Rotation paths and how fast each direction turns (degrees a step):
Each turn is a multiple of 5 degrees from 10 to 175, or 0.
Each row of a path follows its step; steps can be skipped.
Rotation 1:
step 0: [ -7   2  14 -16  22   9  39  -4   1   2   5  11   6   8  10   6  -1  -8
  -9  12  12 -20  -5  -5  -8   7  24  21  13  -5 -19  38  -7 -20   2 -23
  15   8  18   6  13  -6  40 -15  20   2 -37 -36   8  -4  14  -9  18   2
 -12  -5   2  -2 -16 -13   5 -29]
step 1: [-16  -6  -2  -9   3  26  -4  -2   1 -16   0  -6  17  19   3  35  11  -1
  15 -17  -5  -7 -32  11 -14   6  19  15  -7  11  -4   2   3  -4   3  48
 -25 -23 -14  -3   4 -17  -9  10   5   1  12   2 -37 -31  13  -4 -17  23
 -22  13  -3 -12  30  -2  12  -7]
step 2: [ -9  23  -9   1   3   4 -20  47  16  -4  15  12  17  24 -20 -13   5   3
   0   4 -22 -15  20 -21  10   1 -26  11   3  -5 -12  -9  -8  18  -2 -14
  32   1 -19  -2  13 -31 -13 -16 -12  -4   9 -14  -4  -4 -20   5 -15   5
  -9 -10   1  27 -15 -21  39 -16]
step 4: [ -8 -18  -9  31  15  -9  -5  -9  -4 -31  33   1  -2 -32 -14  -7  16 -21
 -21   0 -13   4 -12  -9  -2  -1   8 -31   5   7 -33  -1   2   8   5   6
  -7  12 -19   8 -33 -10 -22  13   9  -5 -26   7 -13  -4 -23  11  -2 -33
  -3   4  -5   9  36  -2  13   8]
step 6: [  6  15  -5  11  -6 -12   1  16 -24  -3  26  -9  29   5   0  -2  -5 -28
 -13  -5  20   1  11  -5 -30 -13  -2   3   5   0  11  12  25  13  -8   5
 -13  13  19  32 -33  -2  24  -5  16   1  27   4  30  10  18  14  25 -14
 -16   4 -19  -5 -18  18 -31  12]
step 7: [ -3 -16 -16 -11   9 -14  11 -23 -29  25 -26 -10   8  12   7   1   2  17
 -12  -3  23   8 -21  -5  10   2   3  -2  -5 -43  19   3  15   1  -6  10
  -3  15 -14  -3 -28 -18   0  13 -15 -15 -15 -35  -2  -2 -30   4 -25   2
   0   3  14   1  29 -22 -30  14]
step 8: [  8 -32   4  -5  11 -15  -7  10  -2   2 -23  -7 -20  15   5  -5  -1  23
   7  -7 -14 -30 -18   0  13  15  -1   6   2  -9   0  -5  -9   3 -17 -26
   7 -34   9 -13 -19  10  15 -41 -15 -11  33   2  -5  14  17  21  11 -10
 -18  21 -26  24   2  29   3 -16]
step 9: [-13   4  26  -2 -32  31   1   7   8  26 -15  -5  20   4  -9  13   2 -14
   1   2  19   3 -17 -37  29   4  11  -9 -30   5  15  15  25 -17   8 -10
  -9  35  19 -24   2 -17  15 -11   5  17  -7  22  19   7   6  14   4   3
   4  -3   2  -3   5   9  12 -29]
step 10: [-28  -6   9  18 -21   6  12 -40  -7  18 -17  -4   7 -13   0  -9   1 -17
   6  -6 -35 -17   6 -17  -8 -10 -12   8 -17  12  13  -5  -3  25 -22 -16
 -21 -17 -21 -13  10  -1 -10 -22   8 -22  10 -14 -30 -18   1 -21   6   2
  15   8  -1 -20  15 -23  11  26]
Speeds:
[ -2   3  -3   7   6   6  -4   5   0  -6   1   0  -8   3  -6   0  -3  -4
  -4   9   4  -3  -3 -11  -4   3   4   2  -2  -3   1   1  -2   1  -5  -3
  -2   9  -1   5  -3   1  -8   7  -3   2   7   5   6  -2  -1  -1   5  -1
  -6  -1   1   2   5   4   3  -3]
155
[  4  -3   3  -1   5   1   6   0  -4  -5  -1   1  -7 -10   5   5   1   3
  -2  -5  -2  -5  -4  -3  -9  -2  12   2  -1  -2   0  -4   4   1   2   3
   4  -4   3   2   7  -1  -1  -4  -4   0   5   2  -3   2 -10   2 -11  -7
  -2   6   3   0   4  -3   2   2]
110
[-5  1 -3  6  9  4  0 -2 -5  1  2 -1 -4 -4 -1 -1 -4  3  6  6  0  4  9 -2
 -6  7  3 -3 -5  4  3  9 11 -2  7  0  6  2  2  0  2 -5  7 -7  0  2  0  2
  3 -1  6  6 -2  4  4 -1 -2 -1 -8  4 -1 -1]
120
[  0   1   5 -11  -1   4  -5  -2   1   5  -2   1  -3  -1  -2   1  -2   4
   5   4  10   5   1   5   1   0   1  -7  -4  -3   1  -1   3 -10  -6   7
   0   1   6  -7  -3   1  -9   4   3  -1   4   5   3  -5   2   0  -8   6
  -5   2   5  -4   2  -4   0   5]
175
[  5   4  -7   0  -2   3  -5   1  -9  -2  -8   0   0   0   8 -11   5  -5
  -2   0   0   6  -7   4  -5   4   2  -4  -1  -4   8  -1  -2  -8   1  -2
  -5   0   1   0   0   5   2  -2   3   1   0  -5   5   2   2   7   2  -3
   1   9   0  10   0  -5  -6  -2]
40
[ -2   0  -4  -6   3  -3  -1  -3   3   5   2   7  -1  -4   2   5   7  10
   1   6   4   6  -2   0   1  -1   6   5   3  -2  -8  -1   2 -10  -2  -8
   1   0  -7   3  -5   2  -1  -1  -1   5  -2  -1  -3   0   4  -2   3  -9
   7   5  -7   1   6   7   3  -2]
90
[  0  -5  -1   5   4  -1   9   8   6  -1  -6  -4   5   1  -4  -8   0   9
   2   2  -2   6  -9   6   7   3  -3  -5  -3  -5  -1  -7  -3   0   2  -1
   3   6  -1   4  -2  -5  -3  -4 -10   1   4   5  -1   1   1   1  -5  -2
  -2   3  -2  -3  -6   0  -2   0]
70
